Each run below is a few steps of one of 6 hidden systems, one row a step.
seq 1, kekot:
-92,-327,-123,-7,-87,-178,-90,403,-173,166,-482,-16,275,171,44,244,373,-128,-195,-78,319,223
-216,-549,-38,69,-298,12,186,159,-2,157,-308,430,-32,309,-80,1,214,-225,279,206,143,148
108,-325,22,-309,-104,-175,319,-150,-83,-136,-377,277,121,-61,-351,-162,351,-66,281,205,18,-355
-1,-298,13,7,128,147,49,-154,11,-382,-346,47,414,74,-350,-407,424,45,-170,-102,-207,-22
9,-127,-3,-343,-325,234,-141,-207,307,-248,-52,154,186,269,-169,-533,82,51,-43,-247,39,306
254,-138,-375,-703,-361,-135,-127,101,201,-159,107,-207,103,79,46,-181,204,-109,-101,-154,-111,1
-55,-210,-393,-95,-89,-177,-220,3,216,-179,196,44,19,154,69,145,267,-491,-256,73,-442,142
-137,204,20,-174,-123,-434,-264,-312,196,-139,-40,459,-70,-17,-61,174,51,-542,-55,31,6,189
-45,121,57,-83,-72,-578,-307,132,-129,-37,-363,106,298,-199,54,133,261,-311,-134,-331,235,13
seq 2, vud (9 x 22):
185,198,-221,-22,-186,-146,29,385,-272,331,253,-245,-200,-93,356,-127,-37,-99,431,-66,79,-250
51,-121,-122,484,236,-44,-61,-29,-127,-3,253,-10,-123,-50,175,6,141,-325,111,140,-654,-302
-42,391,454,207,191,-118,-151,-545,145,-175,-1,345,-123,-240,-96,-112,-285,-76,107,-11,-185,-83
198,316,319,39,269,50,-214,-51,-200,83,-156,-288,193,-240,22,100,-147,487,-208,-332,242,-140
-58,-170,-55,344,138,504,-127,75,-86,369,198,-123,-115,354,128,388,-82,265,-236,54,112,254
62,31,-58,-219,-50,38,216,-155,6,332,57,173,-477,127,0,327,-197,-79,331,579,140,-13
65,0,-100,-85,393,-197,414,79,-79,-206,-345,-302,32,-295,-122,120,105,-14,13,489,-211,-210
-442,62,125,410,169,151,322,115,260,-431,-118,-72,108,-99,-151,-237,-190,96,-193,74,-66,379
-152,225,141,-28,-324,93,268,265,-1,42,169,-46,-37,-119,24,-369,-357,318,290,-249,459,36
seq 3, gamos, 9 rows:
75,-30,95,-137,-65,362,311,-248,193,-227,458,-36,-122,-92,-200,-280,-298,425,93,9,-204,-292
133,311,-210,-117,150,508,12,-243,93,-59,550,-294,-145,171,-52,-169,-144,231,-166,65,-128,121
114,431,-229,-94,84,161,-267,18,161,187,321,-373,-279,173,354,61,-251,-91,-116,116,-79,407
-8,221,-156,-103,-61,-373,-146,340,154,89,166,-313,-199,-190,443,419,-302,-204,-138,64,-77,121
-352,94,-30,211,-17,-446,114,307,0,-121,242,33,-26,-351,83,580,-162,-147,-259,-54,79,-94
-337,287,116,413,112,-210,157,33,-357,25,186,275,48,-244,-201,336,14,-34,-44,-136,415,-183
18,231,162,488,305,69,18,-23,-541,318,-52,85,27,-78,-41,-13,158,92,247,-88,209,-302
222,-212,302,434,244,224,-63,-80,-223,355,-214,48,-131,48,178,-34,-38,158,386,134,-262,-300
243,-383,305,-40,46,218,151,-233,170,107,-103,29,-244,-20,29,141,-316,363,225,333,-298,-292
seq 4, Dip (9 x 22):
62,-98,-45,281,189,298,-372,-270,-119,265,-199,248,-7,479,16,-113,368,-284,32,85,-139,289
273,-154,241,-396,-140,-240,-169,-155,170,241,-582,169,-154,55,175,76,-84,-129,307,275,-1,62
-17,-549,9,-76,-13,-283,57,308,40,-87,-331,-121,247,-155,18,509,131,95,-328,11,-73,-156
-369,-409,86,112,-214,255,151,-127,144,-170,125,428,126,207,-377,176,38,171,-267,-127,213,142
63,137,-127,-516,-268,57,175,-51,-167,11,-84,93,133,114,-310,-331,241,101,174,-110,557,7
65,-156,-389,-47,141,99,190,287,-86,-113,-308,-380,185,158,-2,-440,463,-179,24,193,-202,163
-93,-279,79,-42,-204,1,143,-82,504,-324,-62,139,-132,29,41,-366,-211,-174,181,204,-507,130
149,-15,73,-437,-308,-417,-58,7,182,-348,190,-17,157,-383,-14,-37,-107,59,-79,-396,-117,-389
-35,7,-187,215,74,140,-355,-61,-110,-179,341,-36,314,107,-93,-69,351,-46,-442,-497,-129,9
seq 5, sidop, 9 rows:
-67,196,294,249,147,155,-197,9,-220,225,22,-27,96,-44,-8,357,-179,427,-279,-313,464,37
-12,-112,-53,57,-13,433,59,60,-222,485,-17,50,-164,400,-18,244,-5,245,78,175,463,200
193,-146,-49,-190,143,163,333,-72,-38,259,-304,-62,-300,150,-33,49,-15,63,369,659,-32,-38
-74,21,239,112,321,-58,375,-88,208,-284,-357,-108,-92,-281,-84,-35,-258,96,87,469,-298,-30
-380,151,344,278,-27,-31,336,138,201,-373,44,19,63,-357,-112,-133,-446,298,-66,-152,135,64
-177,114,-76,203,-232,267,275,362,-131,28,455,-167,10,-30,-2,-256,-181,337,89,-324,338,-49
89,73,-376,92,-42,395,98,138,-101,241,502,-232,-281,277,203,-253,14,-53,269,173,-159,26
255,265,-64,-100,95,-38,-137,-234,208,68,193,-125,-401,-12,310,-117,-245,-276,284,345,-502,-11
102,399,282,64,216,-326,-284,-98,171,-77,-2,-217,-84,-385,296,214,-414,7,-120,-80,-261,-76
seq 6, sagu, 9 rows:
113,-113,72,350,329,299,-76,-72,42,-284,73,-317,209,-89,19,-287,55,233,-225,-186,-550,-156
-88,50,158,24,-283,300,-304,-159,337,-50,430,107,-82,193,98,-102,-352,183,-191,-388,14,279
347,382,-144,-399,-22,-116,-205,8,-76,155,391,-386,-118,-175,219,244,-180,163,-96,-149,64,-234
-160,124,-229,273,349,-77,-147,144,37,22,81,-255,-69,42,195,534,10,-234,-451,213,-191,306
-318,310,149,33,-182,-378,-37,-37,129,99,-39,407,-239,-63,46,295,-281,-331,126,119,357,293
16,150,105,101,163,-448,216,216,-402,77,-267,-44,74,-404,-11,181,111,-40,218,33,207,-438
-314,-428,83,677,161,209,204,164,-205,99,-198,239,93,150,-121,110,204,6,17,106,-21,22
74,-163,271,-68,-236,256,128,-272,-31,250,-6,431,-214,169,-133,-206,-151,192,486,91,199,-177
401,-111,101,-132,313,277,153,-143,-76,-48,-193,-380,59,-100,-57,-199,21,424,77,184,-305,-357
seq 7, vud:
70,324,-183,-412,-230,261,-23,-270,63,-78,561,22,-43,153,-218,-234,-29,156,-87,-241,275,38
377,293,-453,-373,89,54,-268,44,-147,179,132,-453,-23,196,202,-155,285,-179,-33,14,-58,108
-33,76,-173,125,67,-233,-333,89,226,41,-31,-99,-163,87,399,123,-31,-534,-79,171,-420,366
-205,255,238,93,-104,-632,-101,44,103,-90,-40,249,-79,-413,146,360,-270,-294,16,-93,70,-69
-211,133,99,410,190,-189,25,116,-415,-23,44,103,269,-250,-179,276,206,56,-212,-322,302,-266
-143,26,89,430,145,393,-74,-176,-329,299,-68,332,24,354,-184,-112,260,2,125,-47,312,154
341,-177,224,-135,8,149,-75,-144,-117,415,-515,78,-147,208,107,-164,29,94,467,237,64,-67
189,-635,193,-57,84,46,62,38,218,-72,-393,-146,37,-51,102,183,-72,247,-63,246,-436,-201
-222,-263,152,-195,-146,100,297,-170,429,-396,143,179,5,-81,-316,218,-310,286,-293,87,-17,29
seq 8, kekot (9 x 22):
-152,-291,-6,205,-20,233,366,10,-338,207,127,323,-35,127,-325,280,164,198,105,115,341,-274
122,58,-71,-95,336,343,314,-236,-315,101,-280,-39,48,167,-376,-166,327,181,123,353,205,-48
148,-117,106,-103,224,356,162,-47,170,-140,-537,-296,102,138,-81,-449,9,272,29,257,-138,279
-18,-299,75,-295,-295,140,258,134,503,-359,-9,-209,4,-56,8,-338,-354,294,-21,15,-209,120
-132,-17,-311,-269,-222,-61,321,117,238,-468,577,-157,14,-174,-141,-84,-71,33,-198,-72,-178,-147
-164,524,-397,30,137,-45,8,-108,-12,-242,501,-65,-39,-7,-113,-143,164,-400,-159,3,-125,149
45,668,-49,28,121,-270,-354,-91,25,52,-37,-74,-122,-31,263,-246,-38,-467,107,-35,-53,309
115,65,228,178,-115,-417,-428,258,55,166,-178,-77,-37,-213,536,41,-208,-210,152,-267,-179,-23
-59,-312,237,388,-208,-194,-208,111,-110,219,236,311,-46,-129,221,386,-146,8,90,-321,-80,-374
seq 9, gamos, 9 rows:
-63,81,84,229,96,178,349,-82,-154,48,-266,161,-116,68,-139,-554,93,-85,555,320,5,-17
202,18,197,49,69,160,155,-86,152,-177,-215,-167,-45,-113,64,-687,-159,132,403,108,-400,-109
94,-178,125,-93,-190,286,11,-81,440,-282,266,-160,-49,-9,92,-401,-352,303,-2,-139,-420,-19
67,97,-214,-415,-275,242,-31,-129,297,-155,656,-149,-111,98,-42,-56,-214,183,-213,-149,-45,57
47,419,-480,-254,56,38,-193,-33,5,1,522,-284,-88,144,81,154,79,-210,-320,14,11,255
-102,443,-199,120,128,-330,-376,130,-23,145,76,-108,-96,-7,314,330,-17,-472,-202,-1,42,359
-117,138,151,164,-49,-608,-221,270,-98,100,-160,56,38,-336,263,442,-96,-237,-49,-193,159,-88
-204,-213,204,364,4,-312,70,171,-302,4,-48,252,209,-298,-101,407,106,61,-76,-260,159,-431
-94,-161,220,380,134,166,134,-221,-409,186,-40,422,66,58,-325,131,217,147,132,-34,228,-330
seq 10, Dip, 9 rows:
-17,258,490,436,129,-18,4,-101,-165,156,54,156,-125,-288,90,-48,-361,208,332,-152,34,-318
254,78,238,325,256,219,-90,58,-349,319,51,-249,19,-117,157,110,-120,456,66,-205,51,-347
173,-48,104,238,293,554,-31,-157,-103,338,131,-197,-229,211,80,224,-203,427,-21,215,-61,13
166,212,57,-284,187,211,173,-154,72,210,53,-225,-303,-13,-6,383,-375,343,-28,430,161,50
-174,259,-150,-17,291,9,333,204,14,-74,84,-397,-81,-172,-33,442,-216,198,-329,319,212,184
-491,341,-71,301,50,88,402,204,70,-124,297,-38,-174,-80,-71,79,-322,23,-86,176,295,328
-226,495,-79,157,-61,-119,394,270,-204,21,293,-71,-164,-243,28,-226,-195,-58,347,37,308,-76
-57,286,-66,524,298,29,254,195,-295,14,216,-220,-94,-237,106,-279,12,-64,287,72,-226,-284
86,247,337,457,269,163,9,-229,-9,1,145,12,-216,-202,116,-236,-330,135,309,48,-376,-255
seq 11, sagu, 9 rows:
-31,234,168,13,-133,-311,-127,404,57,173,-422,-205,-7,-140,389,-146,-260,-61,178,-110,254,308
-117,-494,-121,100,-296,-340,209,581,-15,26,19,-60,15,-191,241,274,-29,-62,82,-12,-119,-276
-244,-281,-140,132,-60,41,329,-195,-49,-108,383,466,-119,48,-355,285,146,-142,-6,218,-63,-286
72,440,139,40,341,205,74,-553,-243,-7,-47,216,-19,10,-389,-253,153,42,164,118,135,-95
186,148,269,259,266,254,-219,56,-85,114,-484,-301,152,48,189,-477,-31,218,93,-142,-22,221
79,-492,120,-23,-422,69,-110,379,323,93,-43,-162,-41,77,387,-54,-328,222,72,-199,-146,82
67,-286,-214,-416,-236,-59,211,-13,203,-141,505,-44,-142,-110,-64,399,-149,127,-154,107,-192,-355
-149,414,-220,-54,384,96,163,-351,-13,-260,292,-16,-12,-10,-383,207,121,-86,-382,259,8,112
-162,692,70,145,182,-23,-123,-14,-89,39,-207,-46,24,3,19,-328,-37,-183,43,-63,372,475
seq 12, sidop, 9 rows:
-66,-18,-335,-221,-22,-12,478,120,-290,186,115,48,-166,56,-250,278,193,-46,179,424,361,-150
-92,252,-110,231,403,4,345,-92,-173,-106,-279,-25,-71,-58,-176,-295,237,-280,254,504,-160,46
-194,83,392,391,-2,-135,62,47,201,-224,-357,137,36,-212,97,-510,-242,-123,292,-65,-215,121
-16,-283,257,233,-281,19,0,312,58,-81,174,-89,150,-218,172,-201,-261,371,60,-529,-87,-293
67,-194,-225,104,-100,451,-24,-33,-69,76,726,-69,-82,203,-22,113,-3,270,-160,-202,-132,-219
241,382,-225,-374,56,279,-134,-489,56,120,416,3,-308,254,-58,-61,-13,-97,47,225,-64,88
277,473,11,-345,271,-152,-266,-129,138,18,-330,-386,-60,-59,227,-60,-130,-106,-67,183,-72,293
-207,-45,144,148,24,-313,-155,362,206,15,-323,-178,42,-150,310,430,-272,-41,-286,-14,65,345
-284,-200,-6,114,-242,-316,223,340,-160,162,151,234,-51,-141,-7,583,-92,0,-11,-29,399,-197

Name the system that made each run.
seq 13 (2 x 22):
-24,54,179,-23,264,197,358,-24,89,-399,-373,-281,260,-192,-271,-400,-46,401,-94,78,-14,45
-202,-96,-71,51,-263,356,224,370,159,-170,116,-234,143,127,12,-497,-135,307,-43,-263,194,306
  sagu
seq 14:
184,-173,-80,83,230,-161,-232,110,98,161,-69,-277,-162,-34,399,516,-80,-150,-163,268,-466,-12
-200,139,260,79,51,-362,-53,-255,92,-29,97,390,-175,-231,-68,675,-258,-128,-163,109,80,-89
  sidop
seq 15 (2 x 22):
-125,-49,-66,-81,211,-387,123,-119,106,-364,19,44,74,-301,-210,497,75,-161,-373,173,-248,-188
-404,255,272,227,8,-63,-87,-160,81,-286,-32,343,238,-78,-275,-22,-50,5,-290,-336,328,287
  Dip
seq 16 (2 x 22):
-78,458,-235,-586,-158,-253,186,-28,142,-172,-19,-31,-45,-64,-172,-130,-9,-210,14,158,363,275
-101,220,-338,45,153,-324,165,406,-186,-202,-238,-319,229,-176,37,-279,377,-341,-12,13,-2,91
  sagu
seq 17 (2 x 22):
-274,-153,48,272,240,57,151,20,237,-11,-55,22,-215,34,59,549,-281,-34,-232,476,-175,280
-357,288,242,-13,4,-265,426,23,78,-185,-97,172,-62,-320,-228,209,-324,91,21,196,444,63
  kekot
seq 18:
12,-72,302,147,-117,57,-55,-225,-194,-42,303,324,153,-168,-240,2,-4,318,28,-490,123,-505
302,-44,-35,69,194,440,-191,-366,-349,285,246,67,26,247,-159,23,295,232,-6,-95,-27,-303
  gamos
seq 19, 2 rows:
1,-17,117,-170,-157,-150,-414,-93,188,-244,141,53,287,-87,-20,190,-32,98,-508,-557,38,48
25,-42,-281,-337,-212,44,-241,54,-145,152,201,12,194,259,-102,303,296,33,-371,-318,459,133
  sidop
seq 20, 2 rows:
6,-154,147,-99,-275,-221,376,366,-53,179,-36,-40,-184,-270,158,159,-326,216,390,106,220,-326
-108,-234,-114,332,221,195,423,137,-269,-114,313,-137,89,-153,-240,198,137,298,-127,51,-118,-450
  Dip
seq 21:
-329,-534,152,325,-307,-161,-64,96,113,-26,-70,545,44,101,-21,227,51,-228,-1,-116,-47,38
187,-50,146,-302,-132,-84,52,-349,-266,95,81,395,30,-72,-335,119,174,129,200,-102,244,-558
  sagu
seq 22, 2 rows:
-301,559,-27,216,240,-271,-6,60,-240,-135,56,15,197,-242,-173,195,104,-150,-294,-196,397,123
-205,262,-18,491,118,95,-106,227,-413,344,-118,69,59,188,69,-72,197,-122,117,-128,454,272
  vud
seq 23 (2 x 22):
223,-157,-298,-476,-3,-159,-163,156,12,145,-433,-247,87,213,129,158,330,-214,-152,207,56,252
-168,-351,-104,-94,4,-421,88,124,152,-147,-392,137,65,-47,-28,394,195,-360,-175,316,-145,95
  sidop
seq 24:
-272,294,-235,307,-16,240,45,65,-309,155,555,117,-28,184,-135,70,129,-24,-104,-207,403,93
236,253,-184,-67,-34,180,-117,-83,-245,428,4,22,-252,315,155,-347,191,-249,487,178,116,98
  sidop
seq 25:
379,135,8,-501,-106,263,-287,-273,67,20,334,-181,39,81,-20,-54,-92,392,-185,-340,50,-146
220,196,-398,-263,210,237,-304,-75,-17,108,173,-392,-2,306,84,144,203,-55,-387,97,-73,317
  Dip
seq 26, 2 rows:
-15,-495,-437,-110,-305,19,195,339,-141,43,23,32,93,237,-60,-159,472,-223,161,40,-9,-88
73,-220,-151,-100,15,5,94,-353,27,-116,-99,348,-70,196,-222,-247,378,-399,244,332,-352,-96
  kekot
seq 27:
-106,-194,262,381,300,-203,-156,7,-152,191,-501,182,67,-40,48,563,89,-84,-135,138,32,22
-258,-246,416,199,-93,14,130,39,-88,139,-418,397,99,26,-182,173,-85,239,75,-54,484,55
  kekot
seq 28 (2 x 22):
-115,195,-141,546,394,366,-61,-40,-354,342,111,-5,-117,299,11,154,209,-121,-38,197,98,228
119,144,294,75,-28,-6,-161,-147,78,383,-276,185,-375,111,312,-93,-328,-113,498,259,-2,165
  sagu
seq 29 (2 x 22):
150,278,-50,184,72,67,-285,207,-448,536,15,-155,-34,136,254,85,120,16,119,-194,382,29
142,-337,-20,206,66,-13,-173,159,-43,459,-206,-27,-278,186,397,352,-15,-202,214,348,-262,45
  sagu
seq 30 (2 x 22):
214,-83,-107,-66,308,286,126,-272,142,-298,-90,-240,31,53,-142,-408,166,10,-6,287,-588,-54
-31,106,194,-137,-85,269,-191,-246,527,-194,-32,-2,-92,167,67,-272,-380,115,-133,-7,-125,505
  gamos
